Each path is a new rotation, seen through one point. The rows after it are directions, each followed by how far the rotation turns it, in degrees a step (0 if it stays put).
Each turn is a multiple of 5 degrees from 10 to 175, or 0.
Each row of a path follows its step; steps can be skipped.

step 0: [  4  -5  10  12  10   3   2 -16  -9  -9   4  12  13 -12   9   4  14   7
  12  10   0  27 -27  -8  10 -11  13  16 -18  -9  -2   6  -3   6  26  22
   6   9   3   8 -10  19  -8   2 -25  -9  -7  -4  30   2   2]
step 4: [ 15  -5   2   2 -14   9  -4  -8   6  -9 -17  -9 -12  18  -8 -23   2  -6
   9  -7  -7  -3 -22   6 -20  21 -33  23  -5  -1  -4 -15 -15 -25 -12  13
   2  -2  -8   5  -5 -13  -3   6 -17  19   7  -6   9  -7  -4]
step 7: [ 22  -1  17   1   4   3  -4   3  -4 -18  19 -12 -11  14 -11   0  15   8
  -2  21  19 -15  13  -5 -16  14  24   2 -18 -14  -5 -11  -1   5   0  11
   8 -27  28  -1   9   8  -4  12  17   9  13  -5  -1 -12  -3]
step 9: [  7 -13  17  -9 -14  22   3  21   3  -5 -10   2  -4  37 -10 -11  -6   1
  22 -14 -15  -6  17   2  -5  -9  -2 -12  -5   5  -5   4  11   0  -5 -12
  15 -13 -23 -11 -13   4  15 -12 -23  18  -5   1   6  -1  10]
step 14: [ -4   0   3  13  18   1 -14  13  -8   0   7  12 -12   2   7   3   7  -5
  11  16   5  13  14   5  -7   2  -1 -18 -17   9   7   0   4 -17   0 -20
   9  16  -6 -31  -6 -11  -4  -8 -34   3  34   3  17   6  10]
step 16: [ 10  -1  -9  -5 -14   0  -1 -18 -18  -7 -22   6  13  -1  -8 -15  -3 -30
  27 -14   7   0 -11 -20   2  15  -5   7   2 -10  17 -24 -14  -7  18   1
   0  10   1  16  -5 -11  -1   8 -27 -15  -1   8  -1 -10  -1]
step 17: [ 12  23  -3  30  12 -11 -21  -6   0  -3 -16  29   3 -12 -13 -13  -2  21
  23  -3  -1  13  13   2  -5  11   6   2   2  -3   8 -25  -4   1  13  14
   3  -7 -12   9 -24   3  -7  13  -6   0 -16  -1  -3 -12  -4]
step 18: [ 27  17  -6   9   1   1 -14  -2 -24   8  13  -1  10  -3 -12   5   5  30
   5  19 -10  -7  -4 -10 -10   8  -4   2  -4   5 -22  -9  -2  10  13  30
  -5  -6   7  -5   1   5   5   6   4   1  17  -8  15 -28 -20]
[-1  5  3  5 -1  0 -1 -3 -5 -1  2  2  2  1 11  2 -3  7 -5 -2 -2  2 -1  1
  1  0  0  6 -1  1 -5 -7  2  6  0 -1  2 -2  5  2  2  1 -3  4  1 -3 -2  1
  3 -4  1] -> 60
[ 3 -5  1  5 -1 -2  6  4 -5 -1 -1 -3  2  4  3 -5  3  3 -6  4  2 -1  1 -3
 -5  5 -2 -2  0  3 -1  4  2  1 -5  0  0  1 -5  7 -2 -2  2  2  2  4 -2  3
 -1 -4 -6] -> 130
[ 1  3  1  2 -2  1  4 -4 -1  3  0 -1  1 -4  2 -5  1  3  6  1 -3 -1 -6 -1
  2  2  8  0  2  1 10  2  1 -1  4  6  3  2  0  1  4 -1 -7  1  0  1 -7 -2
 -5  0  0] -> 65
[ 3 -4  0  2  1  2 -8 -3 -4  4 -2  0  3  2 -1  3 -2  0  0  3 -1  7  1  5
 -5 -3  5  1  4  5 -2  2  4 -7  4 -1  5  1  1 -3  0  0  1  1  7 -1  4  5
 -6 -1 -2] -> 95
[-2 -1 -1  2 -6 -1  4 -3 -1 -2  2 -2  2  4  5  1  2 -6  3 -3  0  9 -1  3
  1 -6  0  3 -5 -9  1  5 -3  1  0  0  2  1 -5  3 -4 -4 -1 -1  0 -3  3 -3
 -3  0 -3] -> 70
[-4 -1 -2  1  0 -3 -1 -3 -3  2  5  2 -1  3 -3  1  3 -7 -4 -8  2 -3 -2  2
 -1  8  1 -1 -4 -1  7 -5  1 -2 -2  2  3  2  8  3  1 -6  2 -5  3  0  0  6
 -2 -2 -2] -> 125

step 0: [ -4   4  17   3  -4   7   2   5  10   9   5   0   2   4  36  -3  -6 -10
  29  12 -11   1   3 -20 -11  -2  11   3  -4  21   0  14 -14  15  24  28
 -11 -23 -11   2 -19 -15  -1   5  -8  10   7 -10   4 -11  -5]
step 2: [ -4 -11  15  -1   7   3  -7 -12  -8  14  -5 -28   0 -12   7 -14 -16 -11
   3  17  10 -11   4 -24 -10  -7 -11  -6   1  13  -1  27  11   2  -3  -1
   1   8 -16 -17 -12  -4   0  -3  -9   1   9 -27  15 -36 -10]
step 5: [ 20  -9  12  -4   8   6   8  15  -9  12  -2 -12  -8  -2   5 -10  12 -14
  35  23   0  13  -9   5  16  17   5 -24   2  -1   2 -12   7   6  12   4
 -20 -26  -1 -20  26  -2  -1   2  -4 -11   3   6   5 -14   2]
step 6: [ 13  -6   3   5 -16  13  -6 -18   5  11  -1 -32   7 -16 -10  -9  -5   7
  -6  12   1   2  10  14   0  15   7  -8  -5   7  -1  -7  -5 -23  24   7
   2   7 -16  -9  34   4  -6 -20 -10   6   4  21  15 -22  -3]
step 7: [ -3 -26  -5   3  20   6 -14  12  10  33 -12   0  -1  -4  -6  -7  18  -2
   0  23   2   4 -13  -6   1  22  -6  -7  -3   4   0   3  -4  -9 -10   6
 -18  -4 -17  10   6   4   6  13 -25  12  16  18  21 -20 -10]
step 12: [  5 -26 -20   5  -8   3   6  20   0  -7  11   9  10   1  16  17  21 -16
   9   0   9   1  -1  -4  -5  11  14  -6  -8   9 -11  10 -22  13   0  23
  -1  -7  16   0  -2  19  32 -11  -3  12  20  -4  17  -7 -10]
step 15: [-20   5   2   2   5  29  25 -10  16  18 -14  13   0  15  10   7   2  -6
   8 -24 -10  12  -7  -5 -14  -6  10  -3  -5 -19 -10   5  19  -3  19  -4
   8   7  21 -14  10 -11   3  -4 -12  27  13   7  12   0  -6]
step 16: [ -6   2   4   3  -8  22   0 -12   0  11  21   6   4 -13   9   1  27   7
   5 -23 -16  15  -1 -18 -21  -9  34 -22   8  -2   5  11   2  11  11  10
  -5 -15 -21 -12 -22  -5   7   4   2   8  -8  -1  16   2  -7]
[-6 -1 -1  4  2  0  0 -3 -1 -1 -1 11  6 -3 -1  1  5  2  2 -3  1  5  1  0
  1  0  7  3 -2  1  3 -2  3  1 -6 -3  6  2 -1 -7 -2 -2  0 -6  1 -3  2  3
 -4  1  2] -> 10
[ 1  5 -1  4  2 -3 -9  9  5 -7 -5  3  3  3 -3 -1  3 -2 -4  0 -3  2  0  1
 -1 -3  3  1  0  3 -6  1 -7  1  0 -1  1  1  3  5  5  0  0 -1 -1 -2  2 -2
  3 -1  0] -> 25
[ 2  4 -3 -1 -3 -5 -1 -4 -1 -2  3 -3  0 -1  1  4 -1  3  1 -1  6 -2  5 -3
 -3 -2  7  6  0  9 -2  1 -3 -4  6  2  6  1  0 -3 -1  0  4  2 -2  3 -1 -2
 -2 -8  1] -> 175
[-1 -2  0  1  2  3 -2 -3 -4  4 -1 -5  2  1 -6  0  3  0 -3 -3  1  5  0 -4
  1  3  3  4 -3 -3 -5 -4  1  2  5 -1 -5 -4  3 -1  1 -1 13 -3  0 -1  1  1
  5  0 -5] -> 10
[ 0  2 -4  4 -2  2  2  3  4  6  0  3  0 -5  1  2 -3  4 -4  1 -2 -2  1  1
 -4 -1 -5  7  1 -5 -9  3  5 -3 -5  0  0  2 -5 -1  3 -5  3  1 -8  2  1  2
  2 -1  1] -> 90
[-3  1 -5  2  6 -7 -6  0 -5  0  4  3 -2  2  2 -1  2 -1  0  6  0  3 -3  0
  0  3  1 -1 -2  0 -1  9  1  2 -3  5 -6 -9 -4 -4 -4 -1 -1  1  0  3 -3 -1
  2  0  1] -> 155
[-5  6 -4  6  2  0 -3 -8 -1 -3  2 -4 -1 -1  2  2 -4 -3  1  2  1 -1 -3  4
  0  1 -3 -4 -1  0 -6 -2  5  4  3 -2  3  3  2  5 -3 -2 -3 -5  2  1  7  6
  2 -1  1] -> 160

step 0: [ -2  22  -5  -4 -21  -1   7   7  -3  -1  -2  -4 -20  15 -13   5 -15   7
 -14  -1  17  -5   4   6   2 -20   5  -1  -8 -15  12  15   6 -10 -12   9
  13  27  -7 -18  -7  -5  13   9  -4 -23  18  -2  -5   0 -26]
step 2: [ -5 -10   5 -12  -3  20 -18  13   7  16 -15   5  -2  12  -5  23   5   2
  -1  12  -5  -1  -3  -7  -7  -8  -7   3 -32  13  -4 -12  17 -20 -12  15
  20  18   2 -11   5  -6   7  24  -4  -6   8  17  -4   2   8]
step 3: [ 10 -21   3   2   4 -22  -2  -9 -10  -1 -12 -15  -3   4 -13   3   1   5
  -3 -12  -7   8  -1   5  11 -16  14  -1  18  20   6   4 -38  18  21   7
 -23  12  -7   5   6   4   1   8 -11  13  -3  -1  -4  21   9]
step 5: [  3   3   3  20  -9 -23 -16 -13  -9 -19   7 -16  10  -5  -7   6  16   0
  11   4   6  -5  -8  -7 -11 -19   4  -3  -3  -3  -1  10 -25  19 -19  15
 -10  14   0  -5  18 -17  -8 -14  30   4   1   5  -8   2  -8]
step 8: [  8 -21  -5   8 -14 -12  23  -7  10 -11  -5  22  -2  -3  12 -20  -1   5
 -26  10   5 -25   9   6  11  15   4  -9 -11   3  -8  -5  15  19  28   1
  -5  -1  -8  -2  -6   8   2  -5  11   6  -7 -23   1   7  -1]
step 10: [ 12 -13   2  20 -11   8   6   7  23   9  26  -3   6   7  -1   0   7  -6
 -15  -4  22  -5   2 -20  -9  -3   4  10  -7   8 -27   7  13  21   3 -18
 -27   0 -13  17   2 -11  -1  -2 -12  -8  13 -11  -1   9  -3]
step 11: [  1   6  22 -11  12  20   9 -16  11   6   0   8 -15  -4  11  -5   0   6
  20 -11   4  -1  -5  12   2  15  -1   7  -7  11  12 -10  -1  -9  -8 -23
   9  11  17 -22   6  17  -3  24  -6   3 -12  27  -9  13  -8]
step 15: [  2 -10  -9   7   2  -8 -20   5 -12  -6   5  27 -16   4  19  17  17  10
  -7   0   2  14 -12  13 -26  13   4  22  -5  -8  22 -12  25  -2   9  -5
  -9   0   2   7   4  -3 -13 -18  -5 -15   3  10   3   2   6]
[ 4  3  3  8  0 -1 -5  1 -4 -1  6  2  1  4 -3 -5 -2  1 -4  5 -3  8 -4  2
  4  1  0 -2 -1 -2 -2 -2  0 -1  1  1 -6  0  2 -4 -1 -3 -1  0 -2 -6 -4 -3
  2  5 -2] -> 70
[ 1 -2  3 -6  5  4  1  2 -1 -3  1  2  1 -2 -1  4 -4  0 -1  2  2  0 -8 -2
  7 -1  0 -3 -1  1 -2  3  2  3  0  2 -5  6 -1 -1  7 -3  6 -2  9  7 -2 -3
  0  2  2] -> 20
[ 4  9 -5  4  0  1 -1 -2 -3 -2 -2  4  1 -3  3  6  2  4 -5  1  1  2 -1  0
 -2  0  4 -2  8 -1  0 -3  3 -1 -1  1  4 -3 -6 -4 -1  3 -5 -1  5  7  2 -3
  2 -3 -3] -> 45
[ -5  -1  -1   1  -3   3  -2  -3   1   0  -1   3  -3  -3   2  -2   0  -3
 -11  -5  -3   1   4   3   3  -2  -8   3   2   5   1  -3   4   6  -3  -2
  -3  -2   2   2  -1  -5  -3  -6   0   3   0  -1   0   4   4] -> 160
[ 5  1 -2 -2 -2 -9  2 -5 -1 -1 -1  6 -1 -2 -3  2  1  1  0 -2 12  6  2 -1
 -2 -1  1  1 -6  6  1  2  0  5  2  1 -2  6  2  4 -4  0 -1 -1 -2 -1 -3 -2
 -1  0 -3] -> 145
[ 2 -2  4 -2 -6  4  3  0  1 -3  5  2 -6  1 -1 -1 -4  4  1  3  6 -2 -1  2
  0 -2  1 -1  1  0  0 -5 -2  5  2  2  7 -7  1 -3  0 -5  3 -5 -3 -3  3 -3
  5 -6  2] -> 40

step 0: [-13  14  10  -3 -11   3  20   8  10   0  -7  11  -4  -3   4 -12  10  -9
   3 -16   0  -8   5 -22  -3  -8  15   3   0   4   2 -16  -9 -12 -23 -25
  -7  12 -18   2  -3 -11   3  15   7   4  -9  20   6  15 -10]
step 5: [ 19 -14 -15   0  -3   0  18   0  -5   7  12 -16  11  -5  16   1   3 -19
 -12   9  11   4  -6   0  13  -3  -1  12   7  -5  -4 -22  13  -8 -10 -31
   8   7  13   5   3 -13 -19   3 -16  -2  -6   2   3  -4   1]
step 7: [ 19  -7 -11 -11  -9 -19  12  15  -9   0   4   5  -4 -10 -17  -8   6 -13
 -19  -7  -6  -2  26  -4   9  22 -16   0  11   7  -3 -15   6  10  16  -1
 -15  10  -2   4  11  -4  -1  -1  -9   0 -21  -4   0 -11  -7]
step 9: [  7   5 -10  -1  -7  -6 -11  -8   5 -20 -22  11  15  -6   8 -10 -15   2
   2 -19   7 -15   3 -13  17  12   7   0   3 -13   7 -19   1  15  -6  17
 -10   2  -2  13  -1   7 -18   3  -7   9 -16  -7  17 -15 -15]
step 10: [  3   8   6  14 -14   0   9  -7 -11   9  -2 -17   7  17  -8   2 -10  19
  -4   8  13  13  -5 -14 -13  -5 -19   8  -2  -7  -3   2  30 -14 -10  -5
  -9 -26   4   0  -1   1   7   1   5   8 -14   1 -18   5  14]
step 15: [ -3   0  22  -1  15  -2  -5 -14  16  -2  14  -1   2  17  -8   8   0  22
  -6 -22   8  10  -2   9   8  16   9  -6 -16   5 -11 -16  11 -16  15   0
  11   3   0  -2   1  17  -8 -21  -6  14 -12   5   7  -3   6]
step 17: [ 19 -18  -5 -12  30   1   3  -7  22   8   8  -7   1 -11  -1  -6  -6   0
   4  -5  21   2  -3 -23 -13 -10   9  -4  -5   7   6 -10   9  -7  14 -14
   2   4   3  -5   3   7   3  -2  14  26  10  -1   3  10  -7]
step 18: [  8  -1  14   3 -19  -4  -7  -1 -28   4   7  -8 -13   2   6 -20  -9  -2
   5  -1 -24 -35   9  10  -5  -9   7  -7   9 -12  -4  -9  -6  -1   7   3
  -3  -2  20   7   7  -1 -10   6  -3   7  -3  12  14   4  18]
[ 6 -1  1  0 -1 -3 -8 -2  0 -5 -4  3  2  2  2 -2 -5  2  1 -4 -2 -7 -2  2
 -7  2 -3  3 -2 -1 -2  2  1 -1 -2 -5 -2 -5  1  3  2 -7  2  2  0  5  5 -2
 -5  6 -2] -> 45
[-3 -2  5 -1 -2  2  1  0 -1 -3  1 -3  3 -1 -3 -6 -1 -1 -6  0 -2  5  1  0
  0 -3 -2  0 -5 -4 -1  7  3  6  3  3 -3  2  0 -4 -3 -8 -2 -4 -5  7 -1  0
  4  4  5] -> 90
[ 0  2 -3  3  1 -3  2  3  0 -4  1 -4 -1  3 -2  1 -5 -6 -3 -4  5 -4 -1 -4
  0 -4 -4  1  2  5  0 -2  8 -1 -2  0 -2  9  0 -1 -1 -5 -1 -3  3 -8  0 -2
  0  5 -3] -> 155
[-2  0  0  3 -5  0  0  0 -2 -4 -8  5  2 -4 -8  0 -2 -1 -7  5  4  2 -2 -1
  4 -1 -3  3  1  1 -4  1  4  4 -3  2 -2 -6  0  3  7  9  1  3 -1 -2  2 -2
  2  0 -1] -> 25
[ 1 -5  1 -3 -2  1 -2  5 -3  6  0 -1  3  6 -7  0  4  5  1  1 -3 -4  3  5
  0  4  0 -1 -1  2  5 -1  8 -2  0  5  2 -4  1  3  6 -3 -5 -2  0 -3 -6 -1
 -1  4  2] -> 130
[-2 -1 -2  4  2 -4 -1  0 -1 -1  2  1  0  0 -1 -8  4 -4 -1  1  2 -2  1  2
  2  2 -4  4  6  3  0  0  0  2  4  7  6 -1  2 -3 -2 -1 -3  2  9  6  4  8
 -5  0 -2] -> 70

step 1: [-12  -8  -4 -14   2 -16  -3  -7 -14  25   2  32 -24 -13  -9 -14  -1  19
   8   2   6  -7   7 -14  -8  -4  -8   3   3   6  -7 -20 -19 -20   9   0
   7   8 -13  -9   7  -7   0 -14   3  -7 -19  10   8 -10  11]
step 3: [  8   8  -5   0  -4   0   5  -8 -17   8  19   8   5 -15 -17  36 -25  -9
  -5   7   9  -8  19   2  -5  18  -5  11 -18  -3   7 -18 -22 -11   6  -6
  10   7  -5 -13  18   0  12   9   7   0   3  -1  -2 -13 -11]
step 4: [ -5   3  22  -7  12 -12 -13  -9  15 -15  -5  12   3   5   3  19  -4   0
  -2  13  20  -3   0  26  14  11  18  -7  10   5  -6   3  -6 -10 -21  13
  -6   8   7  -1 -13  -2  12 -22   3 -34  -4   0  -5   8  -9]
step 7: [ -1  -2  -5  -4   3   3  -7   6 -11  22   3  11  23   0   2  22  16   5
 -25   6  -7  22 -10  13   2   4   1  -1  24  -4 -28  13 -11 -19   2  -9
   5  -4   0  12  23 -11  -6  12  -9  17 -14  -5   0  -3   2]
step 8: [ -9  -3   6  -4 -14 -14  -7  -3 -16   5   2  19  -1 -11  -1 -23  -3   9
  -7  -5  12  -5 -15  17  -8  -6  -6   5   8   7  11 -32   2 -16   9  -4
   4 -16   9  14   0  12  15  19  23 -21  -5 -22  -7  -5  -8]
step 13: [ -6  18  12  -7  17  -7  10   3  12 -12 -14  22  10  -7 -11   2 -11   8
  -4   1  -2   2   8  12  29   1  -7   6   2  11 -13 -15  -5  -9  11  -5
 -30  -3  13 -17   0   9   9 -15 -11  -3  -7 -22 -17  -6  20]
step 17: [-16  -5  16 -23  15   4 -18  17  12  13  -4  13  -2   3   6   0 -20   0
   7  23  10  13 -12  -3  -5  11  17   9  11 -13   1 -17  -1  -5 -13   4
  -2  -1   5   9   4  19   4  11  28 -19 -14   2  10  -7   6]
step 18: [  6 -17  12  -2  -2   0 -18  11   8  10  -7  -3  -5 -12 -23  -9  16  -8
   0 -14   4  -2  32  -2   6   2   6 -21  32  -1 -20   3  19  -7  16   3
 -11  -3  -6 -10  10 -14   1   4   7  -3  -8 -19   7  -5  -4]
[  4   1  -1 -10  -5   3   3  -3   1   4   7   0   2   0  -6   2  -3   3
   2  -2   1   2  -3  -1   1  -3   2  -8  -3  -5   1  -1   3  -1   2  -2
   6   2   0   3   7  -3  -5  -1  -1   2   3   1   0  -1   0] -> 160
[ 1  0  2  4  4 -4 -1 -3 -5 -3  4 -4  0  1 -3  2 -5  1  3  4  7 -1  4 -4
 -3  7  6 -2 -4 -4 -1  3  3 -3  0  1 -1 -2  2  3 -5  3 -5  4  3 -3  1  4
 -1 -4 -7] -> 55
[ 2 -1 -2  0  1  3  3 -2 -1  4 -4  2 -6  5 -3 -2 -7 -2  2  3 -2 -2  2 -4
  6  0  3 -3  1 -4  1  2  2  7 -2 -6 -4  4 -4 -1 -2  0  3  3  0 -1 -8 -5
  4 -3  3] -> 20
[-3 -2 -3 -2  3 -2 -1  8  3 -1  1  1 -1 -5 -1 -6  2  3 -4 -1 -3  2  1  6
 -9  1  2 -4  4 -2  1  0  1  4  1 -4  5  2 -4  0 -2  1 -6  9  4 -1 -4  0
  1 -3  1] -> 40
[-2 -5 -1 -4  1 -6  2  3  0 -8 -1  2  6  4  0 -2 -1 -2  7 -5  4 -2  6  2
  1 -5  2 -3  1 -1  1  0 -1 -2  0 -3 -2 -4 -2 -2  2  2 -1 -6  1  1  1 -1
 10  2  1] -> 80
[ 1  4  0  0  4 -3 -2 -3  1  2  4  4 -6  5  4 -2  5 -5  3  5  0  5  1  1
 -3 -1  3 -6  9 -7 -5  1 -5 -1 -5  4  3  1  2  0 -1 -1  1 -4 -2  2  3  3
  0  0  3] -> 135
[ 4  4 -2 -1 -3 -9 -1 -3  3 -1 -4  1  1 -2  2  0 -4 -3 -1  3  0  0  3  7
  2  3  1 -1 -9  5 -2  1  2  1 -6 -4 -1  3  1 -5 -3 -6 -2 -1  3  4  2  3
 -2 -2  4] -> 40
[-1  2 -1  6  0  2  6  4  5  2  0  0 -2  0  0  6  0  5 -1  1  6 -1  6  7
  3 -3  6  1 -1 -2  3 -3 -5  3  5 -1  2  6  2 -2  0  4 -1 -2 -5 -3  0  5
 -1  3  2] -> 35
